In the rows, 128 means zero.
name the system of each run
nogon, trace 1 (10 x 18)
[[126  66 129 111  67 134  77 144  90 114 155 136 141 132 162 114 111  64]
 [ 93  92 113 110 128  78 125 223 158 121 162 155  98 132 117 117  93 107]
 [ 82 132 162 127 142 163 139 174 196 125 172  94 107 131  86  77 143 165]
 [110 156 103 171 145 138 167  70 140  80 164 135 149 135 121  53 173 160]
 [ 88 173 103 163 171  69 187  75 137 131  89 134 146 128 174 168 150 153]
 [130 132 171 116 147 180 138  68 129 166 120  94 152 100 183 222 126 123]
 [196  59  97 132  84 149 116  89  69 154 177 120 159 123 168 150  94  84]
 [134  73  65  76 122  56 115 192 126 177 127 101 114 159 122 129  79  78]
 [133 114 143  53 197 174  97 202 178 157 157 107  91 125  57  98 133 122]
 [169 139  88 162 147 162 122 142 101 110 167 135 117 116  69  23 196 195]]
Nam, trace 2 (10 x 18)
[[137 115 123 147 157 137 137 137  98  87 130 164 127 139 132 137 125 130]
 [ 95 141 136 129 119 148 156 116 126  88 127 116 140 146 147 139 118 119]
 [111 130 154 115 139 112 104 104 146 114 116 128 129 154 120 113 113  95]
 [144 101 162 147 149 128 137 105 144 148 108 131 130 146 126 148 118 137]
 [117 126 131 136  94 115 140  94 147 147 118 138 147 107 163 141 141 127]
 [137 105 119 137 138  94 100 118 121 138 154 160 130 116 145 123 122 101]
 [130 103 124 157 140 131 143 127 106 137 164 107 132 138 153 152 113 138]
 [ 90 143 116 119 110 110 119 120 135 143 156  82 136 122 151 121 127 117]
 [136 118 129 119 169 112  96 140 139 160 160 110 113 127 106 110 122 119]
 [143 132 117 138 133 152 152 127 129 167 142  89 124 116 123 138 142 170]]
kavil, trace 3 (10 x 18)
[[103 172 114  45 132 111 110 119 148 139  72 116 130 118 122 138 137  81]
 [138 105 132 128 214 133 150 166 131  88 164 178 109 142 117 159  96 117]
 [173  99 118 132  56 150 105 170  80 154 138  82 117 149 104 114  94 144]
 [ 98 141 136  90 153 110  72 118 108 133  39 136 132 142 129 102 189 102]
 [129 121 138 163 179 170 182 167 128  66 147 195 115 118 116 146 140 173]
 [166 137 123 128   6 160 116 121 107 114 150 100 135 134 100  87  91 125]
 [103 188 131 119 173  69  88  61  98 105  53 140 139 155 140 125 155  92]
 [139 111 162 188 155 142 209 149 154 101 123 190 117 130 132 196  95 182]
 [155  87 169 143   4 139  79  98 147 152 166 106 140 130 116  79  95 103]
 [ 92 169 120 160 201  62  77  48  78 141  92 121 148 127 186 130 191 115]]
Gupeg, trace 4 (10 x 18)
[[111 150 141 149 165 115 155 115 162 120 126 118 119 149 103 114 126 156]
 [135 114 138 142 110 154 142 117 146 152 107 129 136 117 121 100 174 167]
 [132 106 114 132 108 121 124 100 151 146 180 132 146 101 148 104 138 110]
 [146 106 143 139 172 114 114 107 126 163 144 133 127 122 150 169 116 116]
 [125 109 107  85 128 148 120 164 102 159  99 102 129 120 148 156 139 121]
 [119 155  94  93 145 119 114 157 116 115 168  93 112 135 109 108 107 111]
 [154 178 128 132 170 104 123 118 123 130  96 129 108 143  87 130 117 152]
 [136 147 123 100  79 140 149 138 166 139  85 146 126 106  99 108 150 147]
 [156 117 144 134 101 151 114 114 158 110 192 153 129 109 103  93 106 112]
 [182 102 157 164 112 120 119  85 106 150 113 143 136 141 133 163  93 124]]
Gupeg, trace 5 (10 x 18)
[[113 129 121 150 178 119 114 172 112 152 140  92 105 140 114 104 158 175]
 [138 164  81 118 135 104 115 104 112 147 111 123 136 103 126  90 183 141]
 [138 153 109 101 162 111 147 112 185 140 149 166 125  85 115 136 131 121]
 [179 128 151 109 138 193 124 119 137 156 137 130 127  94 105 153 133 142]
 [166 115 107  94  81 140 121 102 129 165 144  83 140 134 119 126  93 101]
 [141 110 145 124 137  85 105 156 150 165 139 116 104 146 104 144  73 113]
 [154 112 134 119 109 124  79 187  87 142  88 139 105 132 103 121 132 137]
 [138 162  92 107  84  97 108 148 103  87 129 157 120 123 114 108 106  96]
 [133 169 167 137 142 114 129 125 140  79 108 181 110 135  99 153  88 124]
 [131 121 163 130  73 183 150 132 126  87  75 155 135 140 116 128 135 143]]
Nam, trace 6 (10 x 18)
[[154 123 138 100  53 144 134 126 128 143 114 120 136 117 139 181  75 100]
 [121  73 134 134  64  94  84 163 102 145 103 130 127 150 137 103 126 107]
 [ 93 114 155 193 135  89 126 186 117 124 139 146 102 133 141 141 124 173]
 [ 53 157 156 137 161 148 115 140 129 107 144 115 128  99 172 133 183 144]
 [113 136 116 121 203 139 121  83 152 111 157 123 136 139 111  69 167 116]
 [182 166 117 125 176 150 169  60 149 137 141 110 133 132  96 151 102 142]
 [167 129  97  62  80 141 138  87 138 169  92 111 152 113 130 157 109  87]
 [183  62 108 120  67 101 113 162 125 160 130 158 122 135 108 111  89  99]
 [124 112 142 186  67 112 115 193  73 133 131 126 109 124 148 161 106 171]
 [ 32 140 127 129 129 105  99 198 106 105 124 114 113 122 171 115 175 135]]
megi, trace 7 (10 x 18)
[[102 154 159 150 115 135 123  94 118 118  80 138 143 117 152 134 170 147]
 [117 113 157  96 144 121 122 117 175 113 128 163 131 134 121 131 104  80]
 [120 106 149 177 113 149 148 126 148 124 187 123 132 118 138 120 122 161]
 [110 148 154 137 106 124  85  73 103 129 117 105 146 127 162 127 140 107]
 [116 108 135 116 149  85  99 147 159 130 160 130 113 146 110 100 100  91]
 [106 115 122 162 144 142 132 137 121 153 168  88 130 121 148 103 169 166]
 [124 148  99  90 125 120  92  86 114 136 114 120 148 114 145 106 165  91]
 [144 142  92 110 173  96 133 150 160 134 180 142 105 116  93 112 108 123]
 [141 145 103 130 141 163 149 121 111 172 148  71 133 105 144 150 150 171]
 [177 138  86  79  95 120  99 111 101 150 101 128 135 116 113 120 120  92]]
Bug, trace 8 (10 x 18)
[[ 81 124 134 150 170 114 118 130 120 104 112 165 134 116 161 118 186 132]
 [116 145 138 135 151 183 164  89 119  90 143 127 148 124 153 151 144 137]
 [148 173 148  94 141 153 123 100 144  99 127 135 123 130  96 143  91 103]
 [158 135 154 149 127  97  94  89 130 161 129 103 121 152 104 127  93 124]
 [136 106 109 125  68 112 141 145 118 167 110  91 131 142 135 144 101 136]
 [109 107 115 104 108  97 104 178 137 149 114 160 120  97 146 132 145 111]
 [101  92 131 157 168 131 120 148 116 127 165 141 131 114 164 130 163 138]
 [ 97 156 110 111 149 170 170 146 122  81 154 115 129 125 132 137 132 139]
 [120 180 145 105 173 130 121  99 172 114 129 129 118 124  89 108 131 122]
 [168 128 139 153 153 130 140  77 127 159 106  97 134 166 104 129 117 153]]
megi, trace 9 (10 x 18)
[[ 95 111 130 169  77 119 154 152 119 128 116 113 131 143 149 121 137 163]
 [ 97 138 166 113 133 136  84 133 114  98  81 152 126 135 130 119 153 106]
 [112  99 132 137 165 130 167 120 170 102 146 154 131 154 116 106 120 121]
 [ 94 156 147 146  90 147 143 101 154 127 147 116 142  93 156 129 155 150]
 [141 143 167 108 135 132  74  88 143 127 143 134 128 121 113 121 106  86]
 [136  96 128 169 142  98 140 115 151 160 179 105 128 150 124 114 103 140]
 [103 129 127 131 100 112  85 128 103 166 131  91 136 103 168 126 162 127]
 [137 106 104  96 173 112  81 145 109 122 145 142 121 133 116  94 133  84]
 [114 134  71 144 167 115 172 139 126 130 165 110 129 129 137 113 151 162]
 [120 185  95  69 118 149 118 125 119 141 111 101 133  93 131 137 157 120]]
kavil, trace 10 (10 x 18)
[[192 170 155 171 106  95  75 111 103 178 111 132 105 104  95 141 117 173]
 [137 103 173 107 131 178 121  72 129 141  71 160 158 102 174 182 159  99]
 [107  85 120 169  94  96 125 149 122  96 188 204 135  91 181 131 128 107]
 [ 67 175 155 155  79 126  92 139  93 126 160  51 121 124 162 137 124 145]
 [ 49 116 119 118 151 119 192  99 164 111  90  85 155 182 161 116 152 122]
 [127 127 118 167 143  87 179 142 206 137 184 138 111 134  81  77 107 168]
 [187 158 135 115 133 150 101  61 144 196 153  55 130 120  90 117 114 140]
 [170 107  76  79 180 103 145  88 142 186  88 163 149  98 153 171 150  92]
 [141 100 143 109 131 130 105 210 153 153 189 185 101  57 138 182 105 119]
 [108  96 128  90 109 178  58 161  57 128 177  58 134 132 164 126 127  80]]
nogon, trace 11 (10 x 18)
[[136 109 138  91 134 155  87 100 119 125 186 101 137 129 141 133  95  61]
 [162  60  86 144 153 105 153 176 117 140 155 148 119 152 117 119 106 133]
 [104 136 106  82 128 124 128 157 176 181 119  75 120 121 105  86 162 143]
 [142 168 117 122 205 155 108 103 105  91 166 134 122 121 102  99 158 126]
 [149 143  88 169 138 120 181 134  87 137  88 133 129 133 134 146 155 199]
 [128 196 125  79  94 141 121  85 128 153  81  90 141 101 138 165 132 117]
 [194 130 151 132 148 145  91 105  71 104 139 155 122 134 120 177  75  96]
 [162  69 121 128  61 117 132 180 109 166  73 129 121 158 110 129 107 141]
 [111 150 147  61 102 118  60 152 162 128 115 134 112 115  87  77 131  81]
 [123 128 164 176 180 128 100 181 109  68 151 182  94 141  89  99 130 158]]
Bug, trace 12 (10 x 18)
[[ 79 113 133 125  98 108 120 114  79 109  82  76 146 188 173 142 110  92]
 [ 68 144 164 123  87  88 136 116 175 126 104 156 137 101 180 182 111 100]
 [110  95 209 120 167 168  81 142 134 159 130 121 121 112 163 198 120 111]
 [ 96 141 103 101 184 109 119 151  80 116 162  71 119 156 164 190  79  90]
 [ 73 192 121 116 142  70 151 135 202 162 169  95 110  89 144 171 101 138]
 [143 108 152  89 207 163 132 156 179 220 121  89 109 110 106 170 143 156]
 [161 149  38  95 222  92 137 155  62 152 115  96 116 146 121 159 130 132]
 [149 200  47 136 124  69 168 101 162 175 174 132 130  48 131 129 160 173]
 [218  84 107  99 156 197 152 150 176 194 154 157 117  74  70 111 165 171]
 [209 117  35 133 183 119 107 171  32 102 141 149 109 161  68  66 142 146]]

runs to name
trace 13 (2 x 18)
[[101 142 120  85 192 119  96 192 113  96 116 127 100 157  96 105 129 108]
 [ 85 162 119 180 161  81 152  76 141 133 141  90 141 144 149 104 156 161]]

Bug
trace 14 (2 x 18)
[[140  93 112 120 167 102 140 131 177 175 186  91 120 141 113 127  88 115]
 [157 102 102  99 164 113  97 141 129 217 139  77 117 119 119 130 139 131]]

kavil
trace 15 (2 x 18)
[[131 124 125  86 108 122 119 159 123 137  56 130 122 147 110 135 123 115]
 [148 145 167 112 119 150  73 149 132 119 128 164 107  98  95 118 128 122]]

nogon
trace 16 (2 x 18)
[[152 158  89 131 113 106 139 137 137 163 147 163 122  54 142 154 152 155]
 [137 147 155  76 146 160  82  97 150 139 148 134 131  91 125 143 124  81]]

Gupeg
trace 17 (2 x 18)
[[105 138 142 113 172 148 104 130  92 124  99 131 129 114 165 173 157 122]
 [157 122 117 131  82 168 133 146  95 130 150 139 133  91 146 163 123 137]]

nogon
trace 18 (2 x 18)
[[137 129 194 105 109 142  51 137 103 159  76 135 118 108 142 179 126 103]
 [106  48 115 163 119 113 161 150 136 140  97 150 143 158 149  85 174 151]]

Nam
trace 19 (2 x 18)
[[137  97 139 173 195 124 136 129 115 134 178 120 120 150 140 154 105 140]
 [110 194  95  97 108 144 153 161 115 118 138  75 116 121 114 146 112 154]]

Bug
trace 20 (2 x 18)
[[ 75 140 152 133 145 121 101 135 171  80 205 153 118 108 128  92 125  99]
 [ 81 107 134 199 152 122 192 141 147 104 163 125 127 153 146 115 134 181]]

nogon
trace 21 (2 x 18)
[[105 195 158 148 141 135 143 150 125 118  70 144 109 103 128 169 156 190]
 [146 135 121  72 161 167  96  63 117 157 126  99 155 110 141 125 165  87]]

Bug
trace 22 (2 x 18)
[[139 112 132 124 129 135 138 103 133 100 146 159 139 131 138 144 100  95]
 [127 145 163 147 109 130 106 140 122 119 148 127 114 127 117 140  94 134]]

Bug
trace 23 (2 x 18)
[[ 83 117 108 114 174  92 119 209 137  83 149 178  99 133 119 104 130 107]
 [119 141 189 160 158 221 137 126 119  81 166 112 122 139 114 128 131 167]]

Nam
trace 24 (2 x 18)
[[124 147 116  93 162 128 118 134 130  84 105 161 122 142  95  96 142 102]
 [173 150 122 145 143 148 143 153  93  94 133 143 107 142  91 143  99 157]]

kavil
trace 25 (2 x 18)
[[136  78 147 150 121 161 120 152 114 113 118 161 126 140 115  80 165 144]
 [135 137  94 164  82 102 134  91  92 112 160 139 145 112 169 126 121 124]]

Gupeg
trace 26 (2 x 18)
[[147  95 172 181 110 112  77  98 120 136 152 164 133 119 143 115 130 119]
 [ 87 101 140 163 158  74 105 114 116 133 157 122 135 142 180 145 119 102]]

megi
trace 27 (2 x 18)
[[116 108 146  90 115 137 120 155 158 135 116 121 123 135 114 133 106 102]
 [108 114 141 153 165  93 104 144 111 134 117 125 115 152 139 133 128 130]]

Bug
trace 28 (2 x 18)
[[111 114 193 151  93 139  99  99 146 149  88 109 133 144 129 114 140 140]
 [122 108 132 172 148 122 140  73 132 117 134 161 149 123 157 102 171 135]]

kavil
trace 29 (2 x 18)
[[ 72 162 118 129 208 132 140 105  93 119 145  72 139 137 183 174 143 129]
 [ 82 145  97  92 203 146 172 130 141 144  95  67 134 152 129 116 179 151]]

Gupeg
